One turning vector, and how many ticks it has turned:
The counts run from 0 to 509.
69 106 145 108 103 128 127 102 121 129 118 115 153 190 126 139 135 114 105 104 183 125 104 110 124 147 201 110 140 86 157 118 160 116 166 114 169 114 96 168 137 180 127 186 84 157 105 123 107 114 144 130 -> 19
56 112 133 86 129 126 143 101 155 112 179 145 180 93 115 138 145 127 86 118 107 103 105 109 133 84 133 128 121 151 138 139 141 154 142 117 111 139 61 172 174 185 126 101 125 150 82 110 110 155 169 146 -> 76
80 121 144 86 73 121 160 95 151 91 148 156 165 105 127 149 154 125 106 101 170 89 93 78 155 85 142 132 90 135 131 135 158 142 114 135 137 109 87 150 156 174 94 150 96 150 88 147 90 129 155 159 -> 180
64 85 156 73 134 128 154 107 104 89 194 123 157 147 105 127 109 145 118 102 108 111 120 115 157 110 164 99 137 139 124 125 140 113 162 97 91 115 84 144 183 167 105 127 96 127 89 123 117 150 181 162 -> 331
85 129 170 83 80 102 156 102 152 98 137 139 145 99 115 140 153 121 83 112 179 70 81 106 154 86 161 133 116 131 135 157 123 147 116 142 132 123 89 156 122 148 119 155 110 129 77 140 78 179 131 152 -> 175
109 145 141 102 92 130 165 91 115 97 153 138 152 107 126 138 131 126 128 136 149 132 149 95 161 119 159 122 74 138 151 147 169 158 132 95 139 114 67 178 134 137 126 174 60 184 88 122 76 140 141 158 -> 192
120 131 153 97 89 125 173 97 117 107 160 133 148 102 123 125 131 129 115 131 156 127 145 85 159 114 167 123 72 132 155 148 151 161 135 103 146 113 68 174 123 137 134 180 66 178 87 129 71 146 127 156 -> 190
86 121 183 145 148 142 113 85 120 104 148 120 177 166 71 128 124 204 67 95 135 106 129 99 138 131 149 148 163 120 162 127 134 111 155 139 162 128 85 165 144 158 154 153 107 147 94 114 123 133 163 150 -> 215
96 136 183 92 141 137 124 90 90 73 98 144 142 148 101 156 148 136 86 120 156 77 126 154 140 167 147 124 133 93 162 128 128 146 165 122 159 127 81 164 144 133 125 194 83 151 100 131 96 150 151 165 -> 311
89 129 197 111 95 134 129 77 140 107 133 93 165 182 90 125 114 161 94 94 147 95 141 128 144 171 161 126 176 108 147 134 104 111 159 102 151 152 138 162 133 133 133 145 101 149 61 123 115 169 107 121 -> 128
84 77 154 75 138 100 122 138 135 142 172 146 145 112 145 127 128 141 102 127 147 97 101 129 97 148 181 78 143 90 145 127 128 147 194 100 123 100 92 164 141 149 95 132 120 157 59 95 117 164 149 103 -> 155
93 100 177 94 107 87 153 99 125 88 175 129 125 134 102 108 121 172 129 146 135 98 130 132 155 115 156 77 131 163 110 159 102 111 149 106 104 117 82 156 144 128 130 144 95 145 67 124 90 200 151 157 -> 340
92 131 163 140 129 124 139 88 105 144 155 118 161 154 118 138 120 170 91 135 149 155 141 95 147 137 178 131 92 117 164 136 176 128 147 116 126 109 72 188 118 151 159 155 75 181 84 87 103 138 168 120 -> 200
119 125 148 114 88 122 154 75 119 65 152 168 185 105 104 124 134 150 104 104 134 79 153 105 156 103 123 138 118 139 170 126 133 164 125 144 135 168 82 166 153 161 103 165 104 165 86 127 95 162 130 171 -> 477
75 109 207 72 96 121 154 105 139 118 158 102 131 156 96 136 123 158 89 103 166 93 89 117 162 140 180 107 141 107 110 150 104 98 153 106 120 101 129 136 130 137 128 144 95 110 67 142 110 163 133 131 -> 427
100 110 127 124 109 105 142 112 178 95 130 124 138 124 122 121 157 175 116 159 167 74 139 101 143 89 162 93 142 131 122 176 138 119 151 126 175 128 82 188 126 112 125 152 117 157 89 111 58 171 145 164 -> 355
79 112 157 132 114 116 128 84 143 111 151 154 195 129 120 134 127 143 74 87 136 91 110 79 140 90 142 146 138 126 174 126 155 129 131 177 121 151 99 171 137 179 114 123 120 157 81 108 97 164 176 126 -> 468
76 131 150 122 123 121 141 105 120 111 159 92 149 147 69 140 144 192 86 143 155 102 121 155 142 126 185 141 163 125 129 157 132 149 142 75 130 136 61 166 145 129 160 164 117 125 87 77 130 148 117 159 -> 504
94 135 142 138 74 146 144 58 150 115 142 177 182 150 110 160 151 195 108 124 156 98 130 128 137 164 128 134 116 89 154 99 159 144 145 129 130 154 92 170 162 160 91 156 107 152 79 112 148 117 125 133 -> 391
50 146 141 116 113 132 129 95 137 84 151 104 154 148 71 149 146 183 110 126 145 94 111 153 138 126 161 142 172 147 112 148 143 139 135 67 136 129 65 152 178 140 139 144 114 132 85 99 137 134 130 171 -> 508
63 101 172 89 105 89 137 108 153 138 142 140 152 122 128 147 154 127 67 110 180 81 62 108 130 99 167 123 122 118 134 140 128 128 134 147 117 115 96 160 123 181 122 126 125 132 70 119 103 171 158 114 -> 170
81 170 165 146 131 134 129 74 108 93 130 120 151 148 90 151 127 173 98 137 135 118 141 131 159 138 164 147 135 131 161 152 171 140 132 116 129 131 67 181 126 110 154 164 76 161 90 92 92 167 156 152 -> 206
78 107 155 104 107 127 137 106 116 130 122 96 150 185 120 135 126 113 96 102 181 122 112 110 128 145 216 114 145 81 161 124 150 119 164 115 170 117 101 172 123 162 132 187 82 147 104 121 100 130 135 128 -> 21
78 120 131 138 108 137 119 103 134 135 157 109 157 162 83 116 123 176 103 117 144 148 141 96 122 133 207 116 154 101 169 136 159 140 157 91 169 120 76 184 131 152 165 168 102 169 100 102 112 110 107 135 -> 111
80 164 132 97 62 151 160 90 161 113 146 128 174 115 135 163 128 109 122 109 152 109 124 98 160 133 170 147 110 98 152 144 188 164 133 96 124 133 110 171 135 124 92 142 81 160 72 106 92 139 120 124 -> 283
95 95 153 97 136 157 136 82 127 76 150 130 184 163 98 124 130 162 108 101 109 92 161 116 136 143 120 110 150 124 138 111 117 112 180 104 168 150 95 162 196 176 110 142 108 162 99 138 122 122 161 171 -> 226
86 123 140 93 69 93 125 105 186 105 127 133 141 112 116 121 163 130 117 127 180 76 109 114 110 114 162 96 143 134 127 160 108 147 134 100 178 126 97 171 135 146 123 149 124 172 64 135 84 165 89 134 -> 265
61 129 134 103 79 128 121 88 129 97 107 146 142 173 122 147 150 112 135 120 177 119 106 133 119 153 173 104 138 101 146 120 165 131 153 110 170 115 79 162 158 173 110 190 80 169 107 135 102 113 142 148 -> 15
101 143 150 90 66 137 166 104 170 134 141 106 166 115 136 145 136 106 96 119 173 103 127 92 156 127 186 136 110 91 154 156 150 157 143 99 150 141 119 182 110 128 119 152 93 160 70 111 79 152 100 118 -> 279
84 119 100 127 109 120 135 110 189 86 132 128 155 121 132 131 154 162 128 147 154 76 136 95 140 85 154 102 146 133 123 169 167 127 149 114 177 133 78 186 150 123 107 138 117 167 92 110 64 152 157 165 -> 358
90 127 199 119 132 123 106 81 95 116 130 168 159 149 108 144 138 170 82 103 162 113 106 121 114 174 138 128 115 98 172 104 140 135 161 133 151 96 89 154 137 168 128 172 89 178 79 121 131 128 160 119 -> 304
51 156 136 122 102 139 107 78 129 83 134 99 162 168 82 133 119 138 131 103 123 126 142 130 128 152 173 128 179 134 151 135 159 140 142 68 154 141 89 169 163 137 139 146 88 179 85 111 112 140 111 141 -> 118
107 130 203 103 141 124 121 89 90 100 111 148 143 145 101 143 143 157 72 118 165 92 123 141 126 170 148 125 129 92 173 124 117 144 166 131 162 117 84 163 122 143 140 195 88 159 90 125 105 151 142 141 -> 308
85 164 135 94 61 148 162 94 164 115 143 122 170 114 135 158 131 107 116 113 155 104 127 99 161 133 176 145 113 98 152 149 180 166 134 95 131 137 110 174 129 118 97 147 80 161 71 109 87 145 112 126 -> 282
69 108 138 108 140 113 112 116 148 119 143 147 154 129 162 131 126 123 121 128 136 117 118 91 121 124 162 87 123 117 153 143 179 116 174 126 142 95 91 179 136 147 105 120 90 191 78 104 69 157 201 113 -> 452
84 133 161 117 135 106 121 107 146 114 129 129 155 115 135 130 122 113 90 126 137 96 122 107 135 107 172 119 149 124 172 164 152 142 153 149 131 140 87 190 102 119 135 137 98 167 76 93 54 209 162 118 -> 459
83 110 134 93 72 122 147 102 178 151 133 117 176 138 151 143 152 111 93 108 185 108 114 77 129 124 169 117 104 97 138 139 147 129 149 105 169 127 123 180 130 182 115 132 110 174 71 120 94 123 124 106 -> 274
114 112 174 124 103 113 144 89 132 108 157 148 186 113 101 115 122 157 64 91 142 86 132 83 147 92 147 147 132 127 181 131 122 147 131 173 133 162 93 170 118 167 129 152 118 151 82 117 93 181 136 139 -> 472
75 99 166 94 109 115 150 97 154 143 189 141 174 104 107 120 141 141 68 123 122 121 110 99 136 90 141 125 110 152 141 144 111 142 141 132 113 142 67 175 149 199 155 112 125 148 76 116 112 163 148 128 -> 80
106 159 162 131 58 134 154 53 156 111 138 156 178 130 104 145 139 170 109 133 147 96 149 140 148 158 131 143 125 114 161 125 131 157 133 127 125 175 94 180 135 132 113 157 99 155 64 110 118 169 96 131 -> 386
101 132 136 98 104 144 135 99 118 95 136 155 147 127 87 150 150 173 107 130 152 88 134 149 120 162 173 118 143 78 162 121 142 183 161 86 159 130 67 168 156 126 108 195 104 144 96 118 126 121 88 161 -> 401
78 126 136 133 106 136 118 102 133 133 157 101 155 159 79 116 121 171 100 118 143 144 144 101 122 134 208 119 161 106 170 141 153 143 154 87 169 125 76 183 131 144 167 170 100 168 99 104 108 121 98 135 -> 112
72 81 120 95 115 135 160 97 152 117 174 134 161 165 126 141 127 171 132 145 115 102 145 144 145 139 160 74 148 103 114 125 144 115 186 92 98 151 95 176 182 152 90 114 117 129 82 96 125 156 156 140 -> 241
102 123 207 112 135 124 114 87 94 115 124 155 152 150 103 141 141 170 69 110 165 104 115 129 118 174 150 127 122 94 174 113 122 138 165 136 158 103 88 161 126 159 140 186 90 171 82 124 120 141 150 125 -> 306
